Turns, then the turns between two rows, first turn first; the first pair answered
manop (before |-> after):
[-0.34  2.08 -0.71  0.41 -0.67  1.55  0.84  1.95  1.78 -1.21  0.96 -0.92
  0.97  1.70 -0.41  0.11  2.02 -2.23 -0.66  1.35 -2.89  0.03  2.50  0.96
 -0.83 -1.27 -1.56  0.51  0.88 -1.21  0.69  1.12 -2.92 -0.19  0.59  0.81
 -3.13 -0.53] |-> [ 0.56 -0.12 -2.31  0.58 -2.15  1.57  0.18  1.61  1.65 -1.06  0.66  0.86
  0.54  0.46 -0.71 -1.45  1.52 -1.37 -0.51  1.35 -2.61 -0.07  2.61  0.44
 -0.86 -1.84 -1.37  0.67  1.46 -1.79 -0.35  1.05 -4.24  0.07  0.32  1.21
 -2.15 -0.25]
[-1.28 -0.61 -0.57 -2.67  0.39  0.83  0.61  2.18 -0.55 -1.43 -0.19  2.68
  0.77  2.50  1.41  1.63  0.27  0.56  1.24  1.87  1.43  0.00  1.48  0.66
 -0.52  1.94 -1.27  0.97 -1.66 -0.89  2.39 -3.10 -1.35 -0.29  0.64 -1.39
 -0.56  0.87] |-> [-1.10 -1.20 -1.04 -2.71 -0.04  0.63  0.32  2.22 -0.59 -1.46 -0.12  3.02
  0.72  2.59  1.22  1.12  0.19  0.90  1.39  1.93  1.44 -0.02  1.56  0.43
 -0.56  1.84 -1.29  0.79 -1.30 -1.11  1.87 -3.09 -1.82 -0.34  0.75 -1.19
 -0.33  1.02]
[-0.59  0.43  2.39 -0.48  0.47 -0.08 -1.00 -0.54 -0.41  0.87  1.59 -0.55
  0.00  1.44  0.20  1.17  0.64  0.61  3.29 -1.75 -0.90  0.39 -1.97 -0.69
 -1.49  0.37  0.58 -0.35 -0.19 -0.88 -0.69  0.52  1.32 -1.45 -1.66  1.15
 -0.72  0.52] |-> [ 0.47 -1.30  1.18  0.08 -0.95 -0.24 -1.78 -0.65 -0.35  1.10  1.43  1.27
 -0.33  0.00 -0.37 -0.38  0.07  1.21  3.21 -1.89 -0.18  0.08 -1.41 -0.85
 -1.20  0.61  0.89  0.02  0.11 -1.18 -1.42  0.37  0.17 -1.23 -2.47  1.38
  0.27  0.40]
[ 0.43 -1.91  0.29 -0.63 -1.66  0.36 -0.59  0.82  0.30 -0.43 -0.64  0.74
  0.29  1.26 -0.84 -0.44  0.11  0.45  0.16 -0.02  0.09  0.06  0.56  0.89
  1.68 -1.46 -0.24  1.12  1.11 -0.54  0.91 -0.83 -0.65  0.05  0.77 -0.37
  0.55  0.67] |-> [ 0.82 -0.03  1.11  0.12 -0.53  0.65 -0.58  0.94  0.89 -0.21 -0.78  0.49
  0.61  0.65 -0.42  0.11  0.34 -0.07 -0.61 -0.16  0.88 -0.21  1.21  1.57
  2.03 -0.14 -0.12  1.63  0.73  0.09  1.69 -1.18  0.14  0.05 -0.05 -0.72
 -0.14  0.12]
kive (before |-> after):
[ 0.58  1.06  0.52 -0.43 -0.71  0.33 -0.05  0.61  0.17 -0.19  0.70 -1.36
  0.73  0.08  0.68  0.22  1.07 -0.06  0.66 -0.13 -0.70 -0.12 -1.21 -0.24
 -0.56  0.29  0.60  0.24  0.24  0.07 -0.28 -0.02  0.54 -0.39  0.59 -0.57
 -0.25  0.68] |-> [ 0.70  1.23 -0.09  0.09 -0.39  0.47 -0.26  0.01  0.46 -0.10  0.35 -1.33
  0.78 -0.72  0.54  0.06  0.71  0.10 -0.12 -0.22 -0.68 -0.40 -1.11 -0.47
 -0.64  0.83 -0.14  0.63 -0.02  0.35 -0.79  0.18  0.57 -0.14  0.43 -0.85
 -0.17  0.41]
[ 0.67 -1.31 -1.98  1.21 -1.19 -0.11 -2.72 -0.30 -0.06 -0.80  0.05  0.43
 -1.83 -1.25 -2.66 -0.92  0.11  1.81  0.03 -0.26 -1.80  1.64 -1.32 -2.84
 -1.52  2.67 -1.80 -1.78 -0.37 -0.94 -2.00 -2.40 -1.56 -0.83 -0.51 -1.68
  0.92 -0.12] |-> [-0.22 -2.17 -2.20  0.04 -0.58  0.28 -0.23  0.48  1.46 -1.41 -0.05 -0.25
 -1.83  0.79 -2.58  1.18  0.29 -0.22 -1.49  1.22 -1.96  2.45  0.76 -2.68
 -0.57  1.51 -2.53 -1.80  0.19 -1.07 -0.31 -2.53 -1.25 -0.41  3.05 -1.84
  0.70  0.03]
[-0.92 -2.71  1.33  1.26 -2.31 -0.83 -1.28  0.87 -1.07  0.10  1.37  0.66
  0.07 -1.39  1.14  0.36  0.44  1.82  3.82  1.39  2.62 -1.54 -0.90  1.90
  0.28 -0.22  2.17 -0.32  2.15 -0.17  1.07 -0.60 -0.19 -2.03 -3.10  2.66
 -0.02  0.04] |-> [ 0.19 -1.54 -1.77  3.89  0.53 -0.03 -0.91 -1.63  1.67  0.06  0.26  0.34
  0.19 -4.64  0.18  0.96 -1.41  1.26 -1.51  1.95  2.09 -1.91  2.12  0.69
  0.55  1.67 -1.17  1.20  1.74  0.69 -0.40 -0.06  0.78 -0.36 -2.66  0.59
  0.44 -1.34]
[ 0.58 -0.22 -0.34  0.63 -0.17  0.73  0.58  0.71  0.38 -0.52 -0.22  0.24
  0.16 -0.89  0.69 -0.28  0.02 -0.99 -0.96  0.28  1.22 -1.20  1.06  0.27
  0.28  0.57  0.24  0.61 -0.14 -0.29  1.13  0.50  0.29  0.89  0.34 -0.70
  0.13 -0.48] |-> [ 0.33 -0.38  0.41 -0.02 -0.82  0.59  0.42  1.53 -0.15 -0.59 -0.07  0.40
  0.23 -0.12  1.13 -0.43  0.48 -0.80  0.13  0.19  1.36 -1.19  0.45  0.53
  0.08  0.02  0.99  0.10 -0.11 -0.60  1.42  0.55  0.14  0.56  0.20 -0.09
  0.04 -0.14]
ronu (before |-> after):
[ 0.01 -0.56 -1.70  0.85  1.02 -0.36 -1.45 -0.65 -0.07 -1.33 -0.14  0.03
 -0.71 -1.78 -0.33  1.09  0.13  0.72 -0.24 -0.35 -1.09  1.37  0.27 -1.36
 -0.65  1.94 -0.99 -0.27 -2.15  1.13  0.66 -0.85 -1.46 -0.68 -1.66 -2.42
  1.06 -1.03] |-> [ 0.00 -0.87 -1.95  1.04  0.79 -0.49 -1.41 -0.79  0.09 -1.09 -0.31  0.33
 -0.88 -2.08 -0.36  0.79 -0.13  0.83 -0.48 -0.21 -1.20  1.40  0.58 -1.48
 -0.46  1.82 -1.10 -0.17 -1.99  0.98  0.32 -0.61 -1.40 -0.43 -1.51 -2.31
  1.06 -1.12]
[-0.53  1.77  1.01 -0.42  0.45  0.07 -0.22  0.84  0.59  0.84  0.69 -1.84
  0.76 -0.63 -0.70  1.08  0.10  0.34  1.77 -1.64  0.37 -0.84 -0.44  0.28
 -0.49  1.38  0.50 -0.94 -0.37  1.05  0.01  0.35  0.35 -0.35  0.28  1.10
 -1.13  0.36] |-> [-0.30  1.58  0.27  0.13  0.46  0.09 -0.33  0.32  0.69  1.02  0.74 -1.70
  0.82 -1.30 -0.63  0.57 -0.44  0.73  1.42 -1.52  0.33 -1.23 -0.66  0.30
 -0.77  1.31  0.32 -0.71 -0.20  1.04 -0.83  0.88  0.51 -0.22 -0.06  1.09
 -0.99  0.19]
[-0.57  0.64  0.09 -2.00  1.83  1.10  2.18  1.50 -0.96  0.18  0.82 -2.95
  0.25  2.34 -1.14 -0.48  0.79 -0.84  1.01 -0.54  0.90 -0.09 -1.29 -0.06
  0.81  0.10 -2.59  0.82 -2.03 -1.63 -0.12 -0.20  0.82  0.41  2.64 -1.53
  0.46 -0.23] |-> [-0.48  1.03 -0.10 -1.41  1.98  1.16  1.66  0.86 -1.23  0.23  0.90 -3.45
  0.30  2.03 -1.01 -0.69  0.91 -0.26  1.06 -0.89  0.72 -0.39 -1.98 -0.03
  0.36  0.28 -2.69  0.81 -2.19 -1.62 -0.73  0.11  0.82  0.36  1.99 -1.58
  0.50 -0.19]
[-0.02  1.15  0.84 -0.33  1.60 -0.69  1.61 -0.64  0.29  1.54  0.36 -1.37
  1.20  0.23  1.20 -0.17  1.26 -0.15 -0.68  0.60 -0.59 -0.28  0.18 -1.37
 -0.70  1.94  0.18  0.83 -0.40  1.29 -0.44  0.56  1.07  0.91 -0.02 -1.31
 -0.07 -0.69] |-> [ 0.23  0.86  0.48 -0.18  1.53 -0.46  1.66 -0.95  0.51  1.69  0.31 -1.23
  0.99  0.04  0.97 -0.51  0.84 -0.19 -0.73  0.75 -0.60 -0.27  0.35 -1.28
 -0.76  1.82  0.03  1.01 -0.27  1.32 -0.82  0.81  0.99  1.03 -0.08 -1.31
 -0.04 -0.77]

(2 to 3 turns a pair)
[-0.66 -0.74 -0.92  0.05  0.78 -0.25  1.29 -0.31  0.07  0.37  0.65 -1.58
  0.20  0.77  0.25  0.55 -0.28 -0.71 -2.25  0.65 -0.28 -0.02  0.90  0.60
 -0.09 -1.17 -0.35  0.36  0.61 -0.86 -0.35  0.58  1.24  0.83  1.21 -0.18
 -0.10 -0.14] |-> [-0.94 -0.36 -0.22 -0.64  0.94 -0.38  1.46  0.23 -0.25  0.10  0.73 -1.68
  0.10  1.40  0.29  1.15  0.31 -0.85 -1.59  0.46 -0.39  0.21  0.79  0.75
 -0.25 -0.99 -0.14  0.20  0.31 -0.74  0.62  0.00  1.09  0.49  1.22 -0.22
 -0.42 -0.05]  ronu, ronu
[-1.31  1.70  1.58 -1.35  1.43 -0.03  0.55  1.30  0.16 -2.37  0.57 -1.21
  1.10  1.90  0.50  2.48  2.29 -1.65  0.50  0.06  0.30 -0.29  2.04  1.01
 -0.26 -0.89 -0.11  1.24 -0.34  0.24  1.01 -1.34  0.47 -0.16  2.05 -0.76
 -1.64  1.25] |-> [-1.51 -0.72 -1.46 -0.69  1.01 -0.40 -0.29 -1.02 -0.59 -2.73  0.44 -2.22
  0.64  0.85 -0.51  0.89  1.13  0.51  0.11 -0.28 -2.27 -0.33  0.14 -1.02
 -1.91 -1.72 -2.32  0.26  0.19 -0.50 -2.42 -0.07 -0.34  0.31  2.05 -1.09
 -0.35  1.74]  kive, kive, manop
[ 0.18 -2.19 -1.57  0.79  0.12  0.95  0.57 -0.53  1.47  0.09 -0.35  2.57
  0.02  0.03  0.30 -0.96 -0.15  0.03 -1.65  0.32  0.68  0.45  2.02 -0.51
  0.55  0.54  0.90  2.00  1.52 -0.79  0.25  0.12 -1.18  0.72  1.35 -0.53
  0.22 -0.33] |-> [ 0.55 -1.82 -1.18  1.15 -0.67  0.70 -0.83 -0.67  0.26  0.37 -0.07  3.13
  0.14 -0.81  0.22 -2.36  0.03  1.46 -0.04 -0.59  1.00  0.04  0.38 -0.61
 -0.14  1.26  1.97  1.84  1.27 -0.71 -0.50 -0.04 -1.65  0.21 -0.87 -0.14
  0.10 -0.07]  kive, kive
[-0.50  0.05 -1.56  0.85 -0.69 -1.22 -1.19 -1.69 -0.82  1.80  0.66 -1.66
 -0.43  0.69  0.51 -2.28 -1.26  1.05  1.50 -0.46 -0.65 -0.57 -2.68  0.19
 -1.68 -2.29  1.27 -0.70  1.12 -0.84 -2.52  1.74  0.76 -0.53  0.41  1.31
  0.24  0.15] |-> [ 0.67  0.15 -1.40  1.04 -0.01 -0.49  0.71 -0.07  2.07  2.26 -0.02  0.31
 -0.40  0.49  0.52 -0.66 -1.82 -1.74 -2.07  1.18  1.81 -0.17  2.14  1.51
  0.82 -2.11  1.29  1.24  1.85 -0.22 -0.19  1.04  1.08  0.61  3.01  0.93
  0.17 -0.80]  manop, ronu, kive
[ 2.74  0.23  0.13  2.31  1.17 -1.02 -1.01  0.92 -1.48 -0.44  0.26 -1.28
 -0.32 -2.47  0.07 -0.26 -1.25 -1.21  1.89 -0.51 -0.20  0.94  0.43  1.15
  0.01  0.31  1.77  0.95  1.01  0.94 -0.36  0.48  0.65 -0.67 -1.09  1.72
 -0.32  0.15] |-> [ 1.85 -0.94  0.19  1.05  0.66 -1.27 -0.68  1.00 -2.18 -0.96  0.68 -2.00
 -0.50 -0.70  0.02 -0.16 -0.76 -1.11  2.74 -0.52 -1.10  1.31 -0.23  0.80
 -0.33 -1.15  1.57 -0.07  1.28  0.30 -0.45  0.61  0.43 -1.07  0.14  2.30
  0.01  0.84]  kive, manop, kive
[-0.05  0.50 -1.33  0.98  0.20  0.02  0.90 -2.23  1.54  0.58  1.02 -3.10
 -0.04 -2.03 -1.23  3.28  0.25 -0.33 -1.25 -1.02 -2.16 -0.13 -1.15 -0.70
 -1.28 -2.51 -1.58 -1.18 -1.22  1.12 -3.18  2.59  3.54 -0.55  3.65  1.02
 -1.53 -0.39] |-> [ 1.72  0.12 -1.10  2.43 -1.89 -0.48 -2.15 -2.13  0.08  1.15  0.87 -0.23
 -0.45 -4.78 -1.52  0.05  0.34  2.00  0.81 -2.50 -0.49 -1.06 -2.47 -0.58
 -1.55 -1.15  0.44 -0.79 -1.44  1.00 -4.38  2.16  2.17 -1.04 -0.62  1.50
 -0.96 -0.79]  kive, kive, manop
[-1.43  0.08  1.61 -1.03 -0.68  0.37  0.37  0.34 -0.33  0.58  0.20 -0.69
  0.21  1.45  0.93  0.14  0.43 -0.93  0.95  0.73  0.66  0.18 -0.67  0.94
 -0.29 -1.57  1.53 -0.26  1.02 -0.13  0.15  0.69  0.97 -0.46  0.82  1.14
 -0.82  0.31] |-> [-0.47  0.87 -0.20  0.53  1.02  0.75  0.71 -0.96  1.34  0.49 -0.32 -0.82
  0.49 -0.43  0.44  0.55 -0.64 -1.28 -2.06  1.24  0.12 -0.09  0.93  0.39
 -0.08 -0.51 -0.65  0.48  0.80  0.44 -0.54  0.92  1.67  0.68  1.31  0.01
 -0.37 -0.50]  kive, kive
[-0.64  1.37  1.98  0.23  0.73  0.09 -1.19  0.48  0.71 -1.03 -0.90  0.56
  0.21  0.02  0.27  1.95 -0.65 -1.21 -2.22  1.48  0.91  0.52  0.48  0.12
  0.02  1.24 -1.73 -0.48 -0.85  1.02  2.28 -0.52  0.16 -0.27  0.89 -0.51
  0.57 -1.00] |-> [ 0.38 -1.08  0.52  0.63 -0.99 -0.18 -2.13  0.15  0.45 -0.81 -1.12  2.67
 -0.08 -1.28 -0.39  0.09 -1.19 -0.23 -2.31  1.63  1.56  0.46  0.69 -0.25
  0.22  0.96 -1.58 -0.33 -0.38  0.23  1.04 -0.67 -1.22 -0.19  0.26 -0.15
  1.81 -0.88]  manop, manop
[ 2.23 -1.08 -0.87  1.21 -1.50  0.22  0.02 -0.97  0.57  2.16  0.40  2.18
 -0.43 -2.22 -0.32 -1.50 -0.08 -0.63 -0.12 -0.19  2.16  0.27  0.95  0.89
  1.25 -0.42  0.55  0.83  0.13  0.00  0.03  0.73 -0.84  1.53  0.33 -0.54
  1.09 -0.44] |-> [ 1.87 -1.67  0.01  0.48 -2.52 -0.16 -0.07 -0.25 -0.21  1.99  0.79  2.24
 -0.55 -1.07 -0.03 -1.53  0.46 -0.47  1.37 -0.36  2.27  0.62  0.33  1.08
  1.31 -1.14  1.48  0.42  0.10 -0.10  0.48  0.52 -1.12  1.12  0.51  0.03
  0.90  0.00]  kive, kive
[ 0.28  3.31  0.54  0.52 -0.20 -0.26  1.42 -0.96  1.21 -0.33  0.25 -2.93
  0.62  0.31  1.55  1.09 -0.38 -0.93  0.54  1.10  0.03 -0.82 -2.63  1.72
  0.07  1.28  1.25 -0.52  0.47  1.24  0.76  0.53  2.41  0.03  1.16  0.55
 -1.97 -0.38] |-> [ 0.94  3.24 -0.32  1.52 -0.13 -0.13  1.25 -1.59  1.61  0.12  0.17 -2.52
  0.56 -1.09  1.39  0.39 -1.00 -0.41 -0.28  1.18 -0.04 -1.39 -2.57  1.32
 -0.14  1.51  0.78 -0.10  0.73  1.40 -0.22  1.02  2.44  0.29  0.73  0.38
 -1.55 -0.59]  kive, kive, ronu
[-0.83  3.35  0.94 -0.46  2.67  0.35  1.41 -0.25 -0.31  0.20  0.76 -1.99
  0.77 -0.17 -0.04  1.01 -1.00  0.36  1.73 -0.95 -1.00  0.52 -1.35  2.64
 -0.43  0.81 -0.87  0.40 -1.03  1.18  0.10  0.37  1.80 -1.08  0.00 -0.39
 -0.90  0.29] |-> [-0.58 -0.88 -2.29 -0.32  1.23  0.27  1.96 -1.40  0.28  0.02  0.48 -1.38
  0.02 -0.56 -0.81 -0.63 -2.27  0.89  0.58  0.02 -2.15  0.83 -0.88  1.44
 -0.56 -1.63 -2.09  0.09  0.39  0.13 -2.59  1.52  0.73 -0.37  2.13  0.03
  0.66  0.84]  ronu, manop, kive
[ 0.03 -0.41  1.12 -0.31 -2.61 -1.29 -2.65  0.81 -1.74 -1.48 -0.08  2.17
  0.98 -2.44 -2.21 -1.76  1.63  0.74  1.07 -3.68  1.93  0.71  2.08 -1.86
 -0.34  1.19  0.34 -2.99 -1.06 -1.12  1.96 -2.87 -0.74 -0.18 -1.94 -0.61
 -0.93  0.63] |-> [-0.90 -1.58  1.08 -2.02 -2.27 -0.91 -0.38  1.74 -0.47 -2.02  0.01  1.52
  0.79  0.08 -1.91  0.40  1.76 -1.43 -0.30 -2.22  1.65  1.55  3.96 -1.61
  0.78 -0.27 -0.31 -3.11 -0.57 -1.17  3.67 -2.81 -0.39  0.23  1.86 -0.56
 -0.96  0.81]  kive, kive
[-0.14 -0.71 -0.08 -2.09 -1.91 -0.48 -0.92  1.15 -1.88 -0.28  0.57  1.49
 -0.59  0.43  0.83 -1.06  1.07  0.63  1.90 -0.52 -0.90 -0.15 -1.60 -0.07
 -0.12 -0.45  1.05 -0.25  0.24 -0.59  0.83 -0.87 -2.42 -0.82 -0.46  0.47
  0.72 -0.11] |-> [-0.28  2.97 -0.43 -0.60  1.86  0.31  0.40 -0.01  0.40 -0.44 -0.09 -1.02
  0.22 -0.36  0.66  1.70  0.50 -1.05 -2.02  0.01 -1.67 -0.27  0.29 -0.32
 -0.11  1.45 -1.69  0.63 -0.53  0.75  1.21 -0.21 -0.21  0.29  0.42 -1.27
 -0.51 -1.32]  kive, ronu, manop
[ 0.50  0.59 -0.42  1.64  0.83  0.14 -2.08 -0.60 -1.05  0.88 -0.23 -0.43
  0.63 -1.40 -0.31  0.30  0.87  1.35  2.25  0.04 -1.09 -1.58 -0.90 -0.97
 -0.15  0.81 -1.11  0.37 -0.89 -0.15 -1.55  0.33 -0.28 -0.19 -1.48 -1.09
 -0.02  1.21] |-> [ 0.12 -0.13 -0.62  1.21  0.73  0.08 -1.96 -0.76 -1.17  0.66 -0.21 -0.94
  0.76 -0.71 -0.33  0.40  0.95  1.36  2.42  0.26 -1.46 -1.46 -1.30 -1.21
 -0.37  0.31 -1.27  0.29 -0.96 -0.26 -1.71  0.27 -0.33 -0.17 -0.81 -1.12
  0.01  1.41]  manop, manop
[-0.02 -2.96 -0.85 -1.51 -1.75 -0.38 -0.21  1.17 -1.58 -1.83 -0.53  2.59
 -1.58  0.65 -0.61  1.05 -0.96  0.13 -1.01  0.61 -0.27  2.31  2.78 -2.18
 -1.30  0.83 -2.85  1.50 -0.73 -1.47  1.44 -2.03 -3.53  0.80  1.18 -2.42
  1.95 -0.07] |-> [ 0.00 -1.38  0.52 -1.56 -1.94 -0.80 -1.67  1.10 -3.18 -1.87 -0.29  2.40
 -1.52  0.24 -0.58  0.52 -0.14  1.22  1.25 -0.59 -0.62  1.94  0.78 -2.34
 -2.19  1.98 -2.05  0.87 -1.47 -1.48  1.55 -2.52 -3.71  0.04 -1.37 -2.19
  1.77 -0.17]  ronu, kive
[-0.97  1.05  1.30 -1.96  0.22  0.79  0.75 -0.68  0.56 -0.29  0.05 -1.23
  1.06  0.17  0.43  2.47  1.26 -0.09  1.90  0.21  1.59 -0.27 -0.33  0.20
  1.24  0.40  1.48 -0.22 -1.76  1.53  1.95  0.77  0.65 -0.13  1.10 -1.55
 -0.68 -0.47] |-> [-0.43 -0.34 -1.71 -0.58  0.48  0.42 -0.50 -2.88  0.44 -0.57 -0.28 -1.47
  0.78 -2.02 -0.65  0.84 -0.17  1.28  0.71 -0.41 -0.30 -0.66 -1.34 -1.60
 -0.18  0.50 -0.42 -0.49 -1.69  1.43 -1.21  1.69  0.12  0.24  0.13 -2.22
  0.55 -0.47]  kive, manop, kive
[-0.61  4.82  1.92 -2.42  0.07 -1.15 -1.11  1.60  1.26 -1.67 -0.37  1.41
  0.99  0.21 -0.58  0.28  0.88 -0.20  0.29 -0.93  0.65  0.22 -1.37  0.84
  0.70  1.55  0.34 -0.69 -2.17  1.99  1.70 -0.56  0.79 -0.98 -1.32 -0.14
 -0.06 -0.03] |-> [-0.30  2.19 -1.65 -1.30 -0.24 -1.42 -2.11 -1.04  0.98 -1.96 -0.84  1.08
  0.65 -1.74 -1.72 -1.39 -0.51  1.81 -0.94 -1.24 -1.55 -0.14 -2.30 -1.40
 -0.74  0.67 -1.91 -1.38 -1.70  1.27 -2.06  0.76 -0.24 -0.22 -1.45 -0.53
  1.84  0.19]  manop, kive
[ 0.49 -0.92 -0.84  0.59 -0.29 -0.09 -1.85 -0.66 -1.70 -1.22  0.65  0.89
 -0.45 -0.48 -1.17 -0.01  0.16  2.58  1.02 -1.24 -0.81 -1.06  0.59 -1.13
 -2.52  0.65 -0.70 -0.39 -0.12  0.79 -2.29  1.58 -2.28  0.27 -2.80 -2.19
  0.50  0.27] |-> [ 0.23  2.79  0.94  1.02  2.07  0.46 -0.85 -0.42 -0.34 -0.97  0.71 -0.54
  0.31 -0.43 -0.44  1.95  0.18  0.81 -0.49 -0.98  0.06 -1.10  1.80 -0.05
 -1.67  2.07 -0.98  0.42 -0.37  2.15 -0.66  1.61 -0.41  0.41 -2.60 -2.69
 -1.33 -0.65]  ronu, manop
[ 1.85 -0.32 -2.56  0.26 -0.36 -0.06 -2.42 -0.90 -0.85 -0.06 -0.10  1.90
 -1.60 -2.47 -0.69 -0.72 -0.65  0.40  0.07 -1.40  0.43  0.07 -0.98 -2.22
 -0.31 -0.26 -0.40  2.59  0.14 -1.09 -0.27 -1.18 -1.44 -0.18 -2.38  1.65
  2.52  0.03] |-> [ 0.13  0.43  0.79 -2.45 -0.68  0.14 -0.75  1.77 -1.18 -0.26  0.63  0.99
 -1.50  1.66  0.48  1.70  0.95 -1.43  2.07 -0.70  1.35  0.94 -0.98 -0.62
  0.75 -1.66  1.73  2.02  0.16 -1.02  2.92 -1.94 -0.69 -1.02 -0.24  2.75
  1.09  0.77]  kive, manop, kive
[ 0.60  0.41  0.10  0.54 -0.01  0.02  0.29  1.88  0.91 -0.35  0.99 -3.62
  0.93  1.90 -0.73 -0.18  0.69 -0.45  1.99  0.09 -0.97 -0.07 -0.37 -0.71
 -1.86 -1.56 -0.66 -1.18 -0.61 -0.71 -0.18 -0.77 -0.46 -1.32 -1.17  0.12
  0.29 -0.74] |-> [ 1.52  1.82  0.48  1.88  0.80  0.06 -0.35  1.53  1.36  0.22  0.65 -2.97
  1.31  0.17 -0.66 -0.52  0.23 -0.42  1.19 -0.24  0.01 -0.77  0.04 -0.43
 -1.66 -0.21 -0.53 -0.28 -0.96  0.01 -0.36 -0.58  0.15 -1.22 -2.46 -0.28
 -0.16 -1.35]  ronu, manop, manop
[ 0.27  3.07  0.11  1.25  1.97 -1.16 -1.86 -0.55 -0.46 -0.60 -0.24 -0.57
  0.39 -0.89 -0.39 -0.77 -1.27 -1.52  1.92 -0.64 -0.15  1.06 -2.73  1.34
  0.15  1.19  0.99  1.19 -0.17 -1.03  0.05  0.53  1.24 -0.85 -2.61 -0.10
 -2.93 -1.06] |-> [-0.15 -2.42 -1.21 -0.50 -1.12 -1.63 -1.01  0.48 -0.64 -0.78 -0.23  1.42
 -0.63  0.93 -0.68 -1.85 -1.31 -1.77  2.96  0.32 -0.16  1.94 -2.25  1.04
  0.82 -1.68  1.66  0.42  1.32 -2.90 -0.27  0.23 -0.83 -0.84  0.20  1.25
 -1.17  0.22]  kive, kive, manop
